One vector is turned by the same rotation once a step. Each row is the vector after some number of steps, and that number follows the row.
The counts run from 0 to 233.
-16.6 -14.3 -9.6 19.2 32.1 9.0 21.0 -8.1 7.2 -39.4 6.9 -46.4 19.5 43.2
 65.0 -8.9 -14.1 25.1 39.3 -> 211
-20.8 -7.7 -37.0 -19.0 2.3 0.7 19.7 49.7 -34.1 -49.1 -1.7 27.2 47.5 21.9
 -17.0 19.1 6.8 -29.3 -41.6 -> 191
25.6 16.1 27.1 19.0 11.8 1.8 4.2 -55.9 40.2 39.3 12.2 -53.1 -38.5 -29.4
 32.9 -12.3 -7.1 1.7 24.1 -> 140
-24.7 -11.8 -4.6 24.4 32.5 5.6 24.2 -6.7 -2.1 -31.2 0.1 -33.4 9.5 48.8
 61.9 -15.3 -19.4 37.0 48.7 -> 30
-27.1 -5.9 -38.4 -19.3 11.0 10.2 34.9 44.6 -47.2 -42.3 -7.4 29.5 39.3
 19.0 -17.6 8.5 -5.7 -29.7 -35.7 -> 10
15.8 -56.6 4.6 -24.4 24.4 15.1 -27.2 5.6 29.7 -17.5 19.8 -23.6 46.3 0.2
 21.6 24.9 8.5 43.6 49.0 -> 173
-24.1 -4.6 -40.8 -17.7 4.9 -2.4 25.9 47.4 -36.7 -49.0 -1.2 27.0 43.2
 26.3 -13.4 15.0 2.3 -30.0 -40.9 -> 11
-21.3 -7.0 -9.4 16.6 28.2 7.7 17.5 -1.2 -10.4 -25.6 1.0 -21.2 5.1 51.5
 52.9 -23.5 -31.2 43.5 56.7 -> 209
-54.5 13.0 -8.8 27.5 4.0 -39.1 47.0 6.3 -49.0 -0.6 -27.2 39.8 -9.1 15.7
 -9.6 3.0 29.2 -9.9 -33.8 -> 228
33.5 23.4 0.2 -26.2 6.3 41.4 -14.4 -9.8 14.7 20.8 23.3 -22.9 -19.2 -4.8
 15.4 -38.4 -70.0 11.3 49.4 -> 102
-9.0 8.4 -12.9 -31.6 -7.6 6.2 9.2 32.3 -50.5 23.1 -12.9 72.0 -1.6 -22.5
 -57.7 -2.5 -13.0 -11.5 -21.2 -> 85
18.1 60.3 -22.1 -24.8 -35.1 -38.3 -56.3 30.6 21.5 -8.9 24.6 0.2 -3.7
 37.5 -19.5 4.0 -10.3 -9.2 -20.8 -> 18
-33.7 30.1 -1.5 25.8 5.1 -15.4 60.7 -14.7 -40.7 25.7 -25.0 26.0 -35.5
 -17.6 -14.8 -13.8 4.2 -36.7 -38.7 -> 45
-10.5 -71.9 13.0 5.6 46.9 29.3 40.6 -17.8 -4.6 -4.3 -8.0 -9.8 29.7 -28.2
 27.0 14.8 18.0 24.5 38.6 -> 70
13.6 7.9 30.1 21.0 20.2 14.6 29.6 -56.6 16.1 48.2 0.2 -36.1 -41.2 -42.1
 26.9 -22.1 -16.3 -6.7 21.9 -> 142
-17.0 -19.0 -24.0 4.1 37.0 37.0 61.4 6.3 -24.1 -47.1 1.6 -25.3 33.1 15.1
 35.5 -10.3 -24.1 -24.0 -5.1 -> 110
11.1 47.0 -23.7 -2.6 -17.2 -17.9 8.5 9.6 14.6 -29.0 11.0 -30.0 7.1 6.4
 -1.0 10.8 4.2 -69.5 -66.2 -> 117
46.6 25.5 0.2 -32.6 -6.7 24.3 -43.5 1.7 34.6 14.7 32.6 -27.1 -10.7 0.9
 11.2 -21.2 -54.3 17.2 45.1 -> 100
-5.8 -14.1 -6.2 22.8 30.6 3.2 23.3 -19.1 24.8 -40.4 9.8 -64.7 21.3 29.1
 65.2 1.2 1.5 1.8 18.6 -> 33
-9.2 -21.3 -1.9 1.2 1.7 -34.6 11.2 1.2 6.8 -10.6 -4.7 2.6 28.2 -24.9
 -19.4 48.9 69.8 -31.2 -56.0 -> 154
-54.3 5.4 -9.6 31.0 1.5 -48.0 36.1 11.5 -43.5 -10.1 -26.3 38.0 -1.9 25.3
 -9.1 15.5 41.5 -0.4 -31.4 -> 229
14.6 8.5 15.3 20.3 5.7 -29.5 -27.5 -29.7 57.1 3.5 17.5 -59.9 -9.1 18.5
 44.6 10.6 22.7 28.4 28.4 -> 136
13.1 15.9 5.8 -14.2 -26.3 -45.0 -32.7 5.4 19.3 31.0 1.7 18.3 -4.2 -29.4
 -46.8 35.9 47.7 -20.6 -45.1 -> 158
-47.5 15.7 -2.5 29.1 6.8 -30.9 52.7 -1.0 -49.5 10.6 -31.7 40.1 -22.2 2.8
 -14.6 0.3 22.4 -18.2 -35.5 -> 47
-20.3 1.2 1.2 12.4 -13.8 -71.1 -34.3 9.6 17.1 -3.0 -3.3 7.6 10.5 28.3
 -7.3 41.9 68.0 23.6 -15.2 -> 54
39.1 13.9 -7.3 -35.9 -12.7 -2.2 -69.8 21.2 44.7 -5.9 34.2 -25.7 16.7
 21.5 2.5 8.2 -19.6 25.2 32.6 -> 97
-24.9 -0.7 -1.6 26.6 8.1 -49.9 -20.5 3.3 14.0 -21.6 0.1 -13.5 5.0 59.6
 36.8 13.1 27.5 52.9 32.8 -> 132
-7.9 -1.9 12.5 -19.1 -6.2 -16.3 -24.4 11.6 -25.3 49.3 -9.2 62.7 -18.5
 -5.2 -35.6 -3.7 -4.5 55.2 41.0 -> 165
-29.0 -25.2 15.1 26.1 38.4 15.4 76.4 -32.1 -34.3 18.0 -25.1 3.6 -9.8
 -36.6 12.7 -3.9 10.6 -13.3 -3.3 -> 147
-8.6 -10.7 -12.3 -3.3 37.1 54.8 54.8 -0.8 -29.6 -16.2 0.9 -12.8 6.4 2.0
 33.4 -34.0 -58.4 -5.4 30.2 -> 107
-16.2 -20.6 -24.4 -31.1 -4.1 -19.8 -32.9 55.2 -17.3 -27.1 2.6 42.9 41.8
 39.2 -20.7 22.0 9.3 36.1 14.1 -> 91
-22.0 -13.5 -8.4 17.7 33.6 7.7 20.5 -3.9 -3.7 -37.2 3.6 -33.2 14.4 48.9
 61.6 -17.1 -22.5 32.7 48.5 -> 210
-51.2 10.9 -6.7 28.5 7.4 -37.0 47.0 4.6 -49.8 1.1 -29.9 42.5 -11.4 11.3
 -12.0 7.7 32.5 -9.8 -34.9 -> 48
18.3 25.8 4.0 19.8 10.4 2.9 26.9 -35.1 32.9 -1.1 14.0 -67.8 -13.3 -21.8
 33.1 1.2 1.7 -54.7 -29.3 -> 38
9.5 14.7 -6.9 -33.2 -11.4 11.3 8.6 19.2 -32.9 34.5 -4.5 53.9 -9.7 -43.6
 -59.0 -0.3 -13.7 -34.0 -34.2 -> 83
20.0 21.4 23.6 -1.4 -18.6 -44.7 -57.7 -16.8 41.1 46.1 10.4 -4.3 -30.6
 -8.1 -8.5 16.9 25.9 36.2 26.3 -> 59
-15.2 -38.6 7.4 -14.6 16.8 -3.3 -19.1 16.7 -18.8 18.1 -7.0 45.3 11.5 9.3
 -7.9 2.6 0.9 73.4 60.1 -> 168
1.1 -6.8 -2.7 21.9 27.6 2.8 22.5 -24.1 33.5 -37.4 13.0 -74.9 19.0 19.1
 60.9 4.4 6.3 -10.0 8.0 -> 34
21.3 66.1 -18.5 -21.2 -38.3 -34.6 -57.4 27.9 20.3 2.9 22.5 1.2 -16.7
 35.3 -18.0 -5.1 -20.8 -4.4 -12.2 -> 19
-14.9 -11.4 -25.6 4.5 26.1 20.1 49.2 11.3 -8.9 -58.3 7.1 -33.4 39.8 17.5
 31.8 6.7 -3.6 -44.6 -31.0 -> 112
2.4 -12.2 -19.6 -30.2 -8.7 -23.3 -54.5 46.2 10.9 -30.7 16.7 14.4 43.1
 42.4 -7.7 25.1 9.4 39.2 19.5 -> 93
-40.2 1.3 -8.3 23.8 -5.7 -67.4 -7.4 15.0 -8.1 -14.8 -10.7 18.0 12.1 35.3
 -4.1 35.4 61.8 15.2 -26.1 -> 232
-51.2 2.0 -9.1 29.1 1.1 -56.4 22.2 15.7 -32.6 -11.8 -24.4 33.5 2.1 29.4
 -8.2 24.0 51.8 5.3 -29.7 -> 230
6.7 25.1 -34.7 -27.8 -24.9 -33.1 -37.7 48.2 7.2 -37.8 19.3 6.1 30.6 36.6
 -21.7 22.6 10.7 -24.6 -41.0 -> 195
-14.2 -9.1 21.9 23.1 33.6 21.9 64.3 -45.4 -21.3 37.5 -21.0 -6.0 -31.2
 -45.1 15.4 -18.1 -7.6 -10.0 8.3 -> 145
-18.5 -31.2 -3.0 9.1 12.4 -27.6 26.8 1.3 -2.7 -14.6 -11.0 3.3 31.0 -23.2
 -12.1 46.8 67.9 -28.1 -52.2 -> 153
-39.7 22.7 -2.0 26.9 6.5 -21.5 58.4 -7.4 -49.9 20.0 -28.8 37.7 -29.8
 -8.1 -13.8 -8.7 14.0 -26.5 -36.5 -> 46
-25.2 -7.7 -6.9 19.8 27.5 6.7 19.8 -5.0 -9.4 -21.0 -0.7 -19.7 0.5 50.1
 52.7 -24.2 -26.7 42.7 57.7 -> 29
-3.4 8.1 -28.3 -1.7 8.6 4.6 32.3 12.8 5.6 -53.2 9.6 -40.6 33.5 11.8 21.9
 14.2 6.8 -61.3 -49.8 -> 114
-32.2 57.0 -12.0 12.2 -16.0 -40.6 4.8 15.5 -38.5 21.1 -13.3 41.8 -39.9
 39.1 -14.4 -24.1 -17.6 10.9 -3.7 -> 125
-47.7 3.5 -10.6 24.9 -2.4 -63.3 8.9 14.3 -19.8 -17.0 -19.6 29.2 10.0
 35.5 -6.7 30.9 56.6 9.8 -27.2 -> 231
-2.4 -57.8 2.5 -18.1 23.7 8.6 -22.0 11.7 9.0 -10.7 5.0 3.9 38.3 11.2
 14.7 17.4 11.0 62.5 61.4 -> 171
-1.1 13.2 -7.4 -32.3 -8.8 9.0 9.2 24.4 -41.3 30.0 -8.9 63.0 -6.5 -32.5
 -61.3 -3.9 -13.2 -21.4 -26.9 -> 84
17.0 36.6 3.1 17.2 4.3 5.2 33.4 -35.4 24.0 8.0 9.6 -55.7 -22.7 -25.6
 20.3 -11.4 -8.6 -62.1 -36.9 -> 219
17.3 68.6 -17.0 -19.0 -33.2 -28.5 -56.6 22.2 16.2 13.3 22.0 3.9 -25.7
 36.0 -15.2 -16.3 -31.1 1.3 1.9 -> 20
15.6 12.2 -3.3 -16.0 22.8 51.4 15.9 -6.3 -9.7 12.4 11.1 -15.8 -14.4 -5.6
 21.6 -44.5 -74.8 6.9 48.8 -> 104
-16.9 -17.9 -26.5 4.8 33.2 28.1 56.1 9.7 -18.2 -52.7 1.8 -30.1 37.2 13.3
 35.4 -1.4 -16.6 -36.4 -17.7 -> 111
-48.3 -3.1 -6.3 23.7 0.0 -62.3 12.0 14.0 -23.4 -12.2 -21.4 31.3 10.8
 29.1 -9.0 32.8 56.3 12.2 -26.7 -> 51
11.9 -0.8 -9.1 -26.8 18.3 57.1 47.3 2.2 -31.1 14.1 -2.0 14.5 -0.1 -45.6
 -16.7 -24.6 -48.5 -41.3 -10.3 -> 184
-17.4 -15.1 -7.6 24.0 31.9 5.9 23.3 -10.6 6.3 -35.9 4.7 -44.8 15.1 42.8
 65.5 -10.5 -11.5 26.2 40.9 -> 31
-43.2 7.7 -7.4 27.4 5.6 -50.6 -8.1 12.2 -13.7 -13.7 -10.6 10.6 -2.7 64.7
 26.8 3.6 17.2 55.4 30.4 -> 130
30.2 -35.8 2.1 -21.0 14.2 19.8 11.6 -10.2 27.6 -5.5 12.9 -30.1 34.9
 -55.2 -7.2 37.5 28.6 -48.0 -35.2 -> 76
